In the rows, zero is written as 128.
The rows below come in pairs that one turn or mirror swaps. Which row does each named row swap with?
Z_155: [122 122 125 107 108 182 130 161 140 144 149 123 158 113 136 131 108 128
 126 107 123 147 127]
Z_378: [131 117 143 129 122 171 109 153 125  89 120 120 175 144 126  89 158 133
 132 130 132 127 135]
Z_216: [107 113 143 118 112 118 106 139  93 113 135 149 155  95 133 119 148 136
 107 104 138 162 103]
Z_898: [106 121 112 114 108 164 143 142 149 134 140 113 159 115 120 139 107 120
 143 115 106 153 162]
Z_218: [ 93 107 120 119 131 128 154 130 101 110  96 125 121  73 105  96 167  99
 133  98 133 144 135]
Z_630: [105 100 160  90 100 116 155 135 138  93  78 130 143 106 112 128 107 128
 113 126 131 146 150]
Z_448: [ 97  98 134 145 132 151 128 153 149 139  83 151 125 149 111  92 146 117
 128 116 107 158 145]
Z_850: [123 113 125 108 107 175 136 166 140 142 152 133 149 115 138 119 111 125
 116 107 118 150 123]
Z_702: [103 102 152 143 127 164 125 153 145 144  90 155 123 138 110  84 153 113
 120 108 108 141 140]
Z_789: [107 155 146 135 156 120 109 129 120 105 108 132 137  89 133  97 103 116
 153 132 136 169 121]
Z_531: [ 85 101 116 109 128 143 152 141 111 108  96 110 126  76 110 106 149  97
 136 103 113 129 155]
Z_679: [124 108 143 109  93 113 159 117 128 100  68 139 138 116 119 121  98 134
 120 119 135 152 141]
Z_45: [156 133 129 112 134 127 124 115 145 114  91 128 144 123  90 157 144 142
 144 133 130 162 139]
Z_458: [131 158 161 112 165 121 138 135 115 124 145 122 155 116 125 140 112 143
 140 110 149 114 132]
Z_802: [121  80 166 141 144 130 103 157 140 108 104 136 145 125 123 145 147 116
 124 101 110 104 113]
Z_900: [120 116 165 116 147 163 128 167 129 134 117 146 133 148 132  81 156 113
 123  86 124 126 131]
Z_10: [115 125 156 140 157 119  93 135 117 100 112 141 146 103 152 123 114 110
 153 111 136 146  97]
Z_311: [112 104 131 133 128 144 182 130 119 163 125 133 120 130 104 122 153 138
 113 121 124 108 131]
Z_430: [134 158 166  99 156 152 129 146 118 136 147 131 141 128 145 113 128 130
 132  93 143 129 124]
Z_323: [158 134 128 107 143 127 126 118 144 108  98 125 141 113  95 160 144 145
 142 128 132 164 136]
Z_450: [119 121 121 132 136 156 192 125 125 160 130 126 127 118 127 113 142 139
 121 136 133 129 128]
Z_637: [130 146 150 131  94 131 156 153 128 115 133 140 125 107  87 139 154 109
 120 117  97 114 144]
Z_856: [160 139 141 105 139 117 132 107 138 106  98 126 137 108  97 155 140 142
 140 131 133 161 136]
Z_537: [ 92 109 109 121 122 148 154 136 116 110 100 119 122  72 107 110 155  98
 141 100 110 135 157]
Z_385: [130 119 118 131 156 128 124 121 101 151 140 130 168 119 135 134 127 137
 130  73 130 132 135]
Z_857: [149 124 117 140 114 151 163 107 125 107  75 138 151 108 116 107 105 117
 133 106 139 163 141]
Z_66: [112  93 122 157 117 139 131 141 149 124  83 138 145 129  78 119 138 132
 127 129 103 163 157]
Z_256: [108  95 169  94 114 134 123 159 136  81  87 126 148  92 123 130 114 131
 116 127 148 124 130]
Z_40: [ 90 151 150 133 151 120 126 115 114 112 114 130 121 102 139  93 105 120
 150 137 133 166 128]
Z_109: [105  76 118 161 155 128 145 157 130 128 100 134 139  79 109 132 126 124
 126 133 149 141 116]
Z_452: [ 94 160 137 117 116 120 154 115 114 113 122 128 123  97 111 101 123 135
 140 146 119 164 149]
Z_619: [126  86 165 133 144 130 134 144 142 136 108 136 144 135 112 152 149 139
 116 104 107  91 115]
Z_729: [125 153 149 125  98 121 153 152 123 119 133 137 127 104  80 134 153 108
 124 122  95 124 148]
Z_683: [ 98  91 147 159 137 150 127 154 145 142  89 147 129 144 102  90 139 114
 122 110 110 149 148]
Z_399: [110  93 159  96 123 135 119 160 141  71  93 130 143  94 130 127 112 131
 125 137 154 130 134]
Z_721: [133 135 147 136 102 133 153 152 129 123 134 136 131 111  80 141 157 106
 127 114  93 116 151]
Z_342: [138 160 162  98 155 139 132 139 113 128 151 132 145 127 143 115 120 134
 131  96 149 132 127]
Z_61: [153 116 134 158 142 139 121 150 125 136 127 146 150 107 104 158 148 106
 135  78 122 120 123]
Z_189: [121 132 135 128 138 166 187 141 126 132 119 123 126 115 131  85 126 131
 128 148 156 121 129]
Z_119: [122  94 173 144 152 121  95 145 134 109 102 138 148 109 138 139 129 108
 132 102 128 122  95]
Z_688: [116 116 123 144 169 105 157 133 114 109 111 109 151  89  96 143 116 136
 135 140 146 123 138]
Z_628: [122 111 128 138 125 149 188 122 124 158 116 136 129 133 106 127 142 139
 113 129 128 107 132]
Z_620: [113 112 141  98 126 158 116 140 131  99 110 110 165 144 126  93 156 149
 131 140 118 119 149]
Z_22: [107 115 136 132 102 110 106 142 100 123 137 158 171 103 125 127 112 138
 105 108 130 154 121]
Z_649: [124 108 167 128 136 120 137 120 108  95  91 123 154 129 133 107 143 127
 128 108 127  75 139]
Z_735: [146 124 108 162 119 160 152 113 122 113  90 131 158 120 114  96 125 104
 146 111 143 154 128]
Z_3: [156 147 168  97 151 130 147 122 116 100 102 120 125 110 129 119 157 126
 137 111 138 107 119]
Z_281: [128 120 131 151 166 107 149 130 117 105 107 108 154 100  99 141 106 139
 144 144 154 124 133]
Z_854: [130 145 170 103 157 161 130 152 125 139 140 132 140 138 137  98 140 119
 130  89 146 125 129]
Z_880: [145 123 115 139 107 156 157 108 120 120  80 137 156 119 122 113  93 113
 135 107 144 162 135]
Z_585: [122  94 177 134 149 119  96 153 135 104 101 139 149 115 133 146 135 112
 122  97 126 117 103]
Z_974: [113  97 133 164 158 110 159 147 128 107  97 125 150  87  98 133 121 129
 129 144 153 123 141]
Z_801: [124  90 174 143 147 129  96 156 138 104  98 139 148 117 126 145 139 116
 128 102 120 109 106]
Z_956: [ 96  94 140 150 129 148 133 162 144 132  81 146 126 144 114  87 152 110
 124 111 110 152 144]
Z_499: [ 90 156 141 134 145 113 128 133 116 107 111 137 127 103 135  91 103 116
 150 136 128 171 131]
Z_772: [ 95 158 138 137 145 117 128 127 116 108 112 132 128 101 144  94 107 117
 153 133 138 176 127]
Z_963: [133 154 166 101 154 159 126 150 124 135 149 129 145 138 148 111 136 122
 131  94 139 125 126]
Z_481: [ 96 118 100 118 117 152 142 152 135 127 133 105 146 107 111 125 126 112
 153 108 102 141 173]

Swapped with Z_450: Z_974
Swapped with Z_679: Z_481
Swapped with Z_430: Z_801
Swapped with Z_900: Z_10
Swapped with Z_854: Z_119
Swapped with Z_342: Z_802
Swapped with Z_688: Z_628
Swapped with Z_585: Z_963

The rows below come in pairs that one turn or mirror swaps. Which row does each named row swap with?
Z_896: [138  99 131 154 129 123 176 149 142 112  83  93 124 103 137  97 126 113]
Z_308: [116 129 130 137 136 113 139 114 115 133 126 124  91 110 114 123  78 141]
Z_521: [138 124 109 142 102 145 135 143 109 165 102 143 120 124 179  96 128 145]
Z_252: [ 99 109 161 119 131 100 146 133 134 125 128 148 147 136 115  99 112 149]
Z_246: [123 105 173 124 150  94 149 143 125 126 118 141 147 147 120 107 123 144]
Z_34: [124 126 106 144  78 151 123 145 116 157 102 116 135 129 117 114 119 105]
Z_532: [ 90 120 112 148 144 142 143 126 122 146  81 146 116 151 120 112  74 160]
Z_828: [160 111 120 128 137 122 177 120 118 130 100 149 120 133 162 133 119 101]
Z_20: [126 123 115 137 144 121 154 120 114 134 125 106  98  99 109 117  86 131]
Z_23: [134 101 104 167  88 130 132 155 113 162 103 118 133 116 132 133 127 115]
Z_869: [108 113 130 114 126 131 148 131 103 128 110 100 106 116 107 104  87 152]
Z_788: [133 110 109 150  82 139 118 169 108 153  96 131 132 122 109 129 121 130]
Z_255: [138 138 127 126 107 144 125 132 111 154 109 156 116 123 178  98 129 131]
Z_589: [131 135 130 123  98 141 119 126 121 161  98 152 124 123 169  98 135 139]
Z_7: [101 130 128 170 137 116 123 157 125 118 108  94 148 147 121 132 137 120]
Z_551: [141 117 101 160 158 117 147 139  91 116 100 154 152 159 108 121 116 135]
Z_583: [129 124 126 144 151  90 135 167 140 142  87 139 128 163 137  83 133 156]
Z_167: [167 112 127 125 138 119 174 129 120 132  91 145 116 129 164 132 125 106]
Z_142: [110 102 122 149 141 118 153 115 109 134 108 105 112 104 110 129  86 153]
Z_780: [106 129 111 135 139 144 150 138 114 121  73 161 120 151 110 106  91 170]
Z_977: [103 117 155 120 146 108 150 137 124 104 133 147 144 151 127  96 119 131]
Z_318: [103 128 128 138 133 148 147 147 130 140  83 157 125 143 105  97  74 167]
Z_515: [115 109 139 159 152 131 138 172 131 124 110  98 154 156 103 128 115 141]
Z_820: [108 120 136 173 138 132 134 134 124 121 109  91 157 149 117 138 141 129]
Z_808: [145 113 129 144 139 126 141 123 151 131  93  99 126  97 149  96 137  97]
Z_913: [145 118 128 155 137 136 162 146 146 106  88  87 113  98 141 109 115 117]
Z_870: [109 137 154 153 129 130 112 111 134 123 120 142 143 153 156  84 128 138]
Z_671: [128 117 129 144 138  84 139 162 136 132  92 140 117 166 145  84 140 152]
Z_920: [138 104 146 149 119 150 148 158 158 109  74 145 124 150 142  81  91 142]
Z_447: [136 110  99 150  97 127 116 167 111 152 105 116 121 138 116 141 126 114]
Z_883: [104 126 120 142 141 146 138 145 120 132  78 163 120 152 108 105  74 155]
Z_336: [134 126 159 133 135 148 128 107 146 121 108 137 126 137 174  92 126 150]
Z_389: [130 146 116 129 102 146 148 130 115 151 105 161 123 129 172 105 138 130]
Z_470: [135 128 107 166 165 117 146 137  98 123 101 152 156 158 102 121 115 134]
Z_611: [162 103 131 133 136 125 185 136 119 125  94 149 122 135 156 136 115 103]
Z_700: [129 105  88 154  93 125 120 150 114 151  97 137 130 116 109 132 125 115]
Z_64: [111 116 134 165 127 139 139 164 153 123  81 159 148 162 126  74 104 138]
Z_307: [157 147 130 171 142 154 155 110 166 139 103 134 123 154 136 113 108 140]
Z_390: [141 104 127 145 136 135 168 147 142 117  97 100 111 100 151 103 146 116]
Z_201: [121 111 122 128 132 126 160 124 111 135 131 118 106  99 116 138  90 150]
Z_650: [106 122 133 127 129 124 148 110 114 141 117 119 104  92 113 121  88 140]
Z_71: [ 98 118 123 174 152 139 137 146 135 118 105 106 146 151 102 133 138 128]
Z_96: [138 120 110 165 160 113 141 121  90 116 103 153 155 151 110 119 126 129]
Z_482: [166 107 132 141  96 159 128 125 157 128  87 148 150 121 118 105 123 129]
Z_297: [124 124 137 140 138  91 148 169 142 134 107 131 117 169 151  87 126 156]
Z_932: [149 118 104 157  84 127 112 168 113 150 103 137 115 129 120 125 114 122]
Z_332: [168 110 125 142 112 166 133 130 151 106  83 149 145 137 126 104 123 112]
Z_624: [175 114 142 156 124 147 139 121 155 135  83 148 153 127 114 105 124 111]
Z_235: [158 147 119 169 138 149 135 107 170 136  87 130 124 151 135 102 113 137]
Z_890: [159 149 133 154 149 150 150 115 171 151  96 132 124 148 146 113 114 137]

Swapped with Z_977: Z_332
Swapped with Z_235: Z_297
Swapped with Z_23: Z_142
Swapped with Z_896: Z_820
Swapped with Z_869: Z_34

The rows below come in pairs that one turn or mirror swaps. Which row does each named row swap with?
Z_84: [102 108 120  98 126 106 105 121 142 123 130 112 164  97 141 139 127 142
 105  98 105  91 129 127 132 151]
Z_707: [166 118 106 155 131 122 135 131 155 131 109  97 124 139 109 149 111  99
 129 122 155 140 107 131 147 150]
Z_713: [141 125 129 148 108 167 165 117 130 164 140 130 150 151 161 135 141 110
 154 120 162 133 120 132 132 119]
Z_85: [123  83 117 143 122 155 123 129 134  87 126 129 145 135 111 149 127  94
  94 114 126 113 128 103 108 117]
Z_552: [ 85 125 133 117 133 133 125 131 117 155 120 125 142 113 164 119 134 137
 167  99 108 134 136 135 119 113]
Z_708: [134 161 130 100 127 113 139 129 115 134 122 107 163 147 165 109 125 159
 129 152 115 121 118 119 110 138]
Z_674: [151 131 154 138 111 151 136 147 110 116 138 164 109  92 135 138 138 146
 149 134 119 123 103 123 142 108]
Z_25: [136 100 145 127 112 132 122 140 163 124 108 100 118 162 131 133 104 116
 141 108 141 163 123 127 112 110]
Z_670: [167 119 100 155 126 123 135 132 152 118 119  95 125 146 108 159 122 105
 130 130 153 130 106 120 148 144]
Z_849: [114  94 106 152 129 162 152 116 141 150 128 110 165 148 147 147 131  88
 134 108 160 128 124 121 123 110]
Z_454: [139 112 114 107 126 140 161 129 146 140 111  87 126 151 139 135  94 138
 112 138 133 140 128 141 117 167]
Z_341: [133 107 155 124 130 139 136  89 142 128 147 138 202 150 125 118 113 107
 132 130 111 136 122 142 128 113]
Z_690: [124 149 157 154 143 150 143 117 161 107 168 166 140 143 139 119 143 138
 112 121 129 109 133 138 121 130]
Z_737: [129 154  86 150 104 145 122 131 101 114 114 140 134 128 113 112 157 120
 140 132 114 134 134 107 160 140]
Z_427: [141 145 109 133  94 121 122 124 120  92 118 141 125 147 103 118 146 121
 121 117 109 128 145 103 153 156]
Z_964: [149 121 150 134 107 145 147 146 103 116 147 167 108 104 141 123 137 140
 150 129 111 131 107 125 145 107]
Z_985: [155 108 140 149  95 150 129 120 131  82 143 149 155 148 125 146 142 113
 112 137 149 103 135 103 129 143]
Z_212: [147 127 146 124  98 159 156 141 105 131 147 155 109 109 147 132 132 138
 153 120 122 137 107 128 141  97]
Z_774: [140 121 137 152 151 129 107 147 105 111 122 134 124  80 116 132 135 133
 136 135 103 101 107 127 129 131]
Z_540: [135 119 148 139 131 119 111 151 107 107 121 125 121  78 116 131 133 126
 135 139  97  96 115 122 128 123]
Z_56: [165 115  82 132 137 138 156 114 159 143 149 118 146 149 120 150 135 135
 155 120 140 130  97 137 152 126]
Z_223: [101 145 107  81 112 163 137 135 142 139 149 142 127 129 145  98 118 126
 116 130 137 142  91 125 136 127]
Z_982: [145 104 122 114 145 130 160  94 125 125 152 130 183 120 154 142  98 128
 117 123 146 139 110 103 152 107]
Z_858: [106  97  99 155 137 156 138 120 132 132 117 120 166 140 124 147 130  85
 122  97 150 118 133 133 118 109]
Z_680: [109 154 113  88 121 154 143 148 126 139 125 129 147 134 156 104 123 146
 116 149 128 138  89 124 139 135]
Z_534: [113 104 110 111 135 157 191 112 120 111 138 152 131 109 143 144 140 129
 124 127 103 149  92 136 133 138]
Z_460: [128 101 139 108 104 151 129 105 123 131 111 109 150 162 122 125 132 127
 154 148 118 145 138 140  95 160]
Z_433: [130 151 101 133  94 123 130 136 107  90 118 148 120 140 111 114 139 127
 131 130 112 134 143 109 163 156]
Z_488: [127 119 152 110 127 151  83  95 143 129 137 122 129 133 122 126 106 136
 143 124 144 126 167 123 141 149]
Z_923: [146 105 133 109 142 133 155  97 134 128 160 130 198 130 147 143  95 118
 120 119 130 137 105 119 145 115]
Z_556: [128 134 127 136 141 144 176 139 145 118 149 130 104 108 158 139 124 147
  90 118 141 105 130 131 132 144]
Z_662: [138 117 129 149 142 115 105 154 100 110 128 125 128  88 112 135 135 129
 135 137  96  96 117 131 130 130]
Z_293: [162 143 107 135 114 128 139  95 146 136 150 118 170 141 145 153 154 140
 131 139 134  98  99 105 157 160]
Z_55: [ 95 108 122 134 150 107 122 115 129 131 108  94 158 127 134 132 156 106
 133 117 129 109 144 154 114 147]
Z_994: [144 101 126 106 142 132 161  89 133 125 153 131 187 120 155 146  97 117
 125 132 129 132 108 118 141 114]
Z_90: [107  89  95 160 126 147 126 132 135 107 106 123 158 133 119 145 136  92
 103 112 136 121 130 117 113 111]
Z_819: [122 107 161 130 126 140 129 106 151 116 146 142 189 156 127 118 118 110
 145 128 107 135 119 148 104 120]
Z_313: [139 107 125 132 121 144 109 148 106 105 145 140 127 122 116 135 142 159
 163 153 126  94 135 128 134 101]
Z_276: [137 149 137 112 128 108 136 130 110 139 119 109 171 148 163 103 129 169
 117 144 120 124 135 113 117 135]
Z_550: [149 105 150 134 115 129 129 148 167 121 108 101 114 159 118 145 103 116
 143 115 145 157 125 127 118 130]
Z_953: [129 159 136  95 125 121 136 142 122 135 127 110 168 150 165 104 126 162
 124 152 118 125 110 117 120 145]
Z_157: [109 130 119  83 120 153 104 113 140 129 149 131 116 128 121 110  96 129
 121 119 155 133 148 132 147 145]
Z_507: [116 148 103  79 114 157 151 139 123 137 142 139 134 131 148 104 118 135
 127 136 127 145  84 129 139 136]
Z_469: [143 107 148 127 106 125 129 138 165 130 107  97 117 147 118 143 105 118
 139  99 143 157 131 138 118 117]
Z_773: [165 123 115 149 118 124 142 132 166 120 115  97 122 141 112 155 117  98
 131 132 155 138 108 117 151 147]
Z_851: [112 104 114  97 123 105 116 124 131 130 132  96 175 101 147 142 126 142
 111 113 113  86 126 134 130 142]
Z_198: [104 106 121  98 115 108 121 120 129 112 133 119 141  93 140 137 125 131
  88  91 117  98 133 111 134 151]
Z_54: [122 106 156 123 106 131 126 135 157 129 113 106 126 155 143 143 114 130
 155 106 131 162 130 134 110 102]
Z_137: [136 137 102 131 142 155 148 100 106 146 141 125 136 115 135 140 168 107
 142 147 148 105 103 116 160 147]
Z_294: [149 122 154 133 118 145 140 152 102 114 142 156 103  89 126 128 129 137
 146 126 106 126 104 130 138 114]
Z_301: [124 100 114 113 142 123 108 146 121 135 134 117 151 115 130 125 140 164
 155 134 102  95 124 160 110 123]
Z_852: [142 107  94 132 128 117 158 133 157 114 135  99 111 162 107 141 129 136
 139 101 136 137 125 135 147  99]
Z_436: [100 150 115 134 125 134 129 131  95 143 117 134 146 118 147 104 157 138
 163 123 102 122 137 125 143 130]
Z_795: [130 137 136 144 144 147 168 131 152 112 156 148 113 121 152 128 134 145
  89 103 139 108 132 138 138 139]
Z_524: [119  86 113 133 112 151 125 141 133  79 124 140 138 123 120 153 126 104
  88 119 134 106 128 100 124 126]
Z_975: [160 138 135 142  93 134 131 100 146 114 140 137 157 148 141 146 149 129
 119 133 149 106 126  88 143 170]
Z_456: [138 121 161 122 129 141  92  90 141 125 141 121 133 128 124 136 106 137
 151 131 129 124 171 116 144 156]
Z_892: [107 131 107  99 113 112 119 131 131  90 118 116 113 118 121 122 131 134
 103  94 109 135 133  98 148 143]
Z_423: [140 110 153 137 153 151 147  96 118 111 142 151 150  99 140 148 116 151
 146 149  81 121 122 128 135 146]
Z_286: [109 164  94 147 121 144 124 132  98 133 110 137 139 127 128 108 161 131
 162 127 120 124 135 116 149 138]
Z_718: [122 123 159 130 122 136 126 108 156 120 157 157 182 154 130 106 126 108
 138 129 112 136 126 151 114 119]
Z_50: [167 141 117 137 102 143 138 103 153 127 148 131 164 139 140 147 151 134
 116 132 146  99 110 108 154 173]

Swapped with Z_552: Z_713
Swapped with Z_858: Z_286
Swapped with Z_507: Z_819
Swapped with Z_737: Z_90
Swapped with Z_85: Z_433
Swapped with Z_556: Z_456
Swapped with Z_690: Z_157
Swapped with Z_982: Z_276
Swapped with Z_795: Z_488

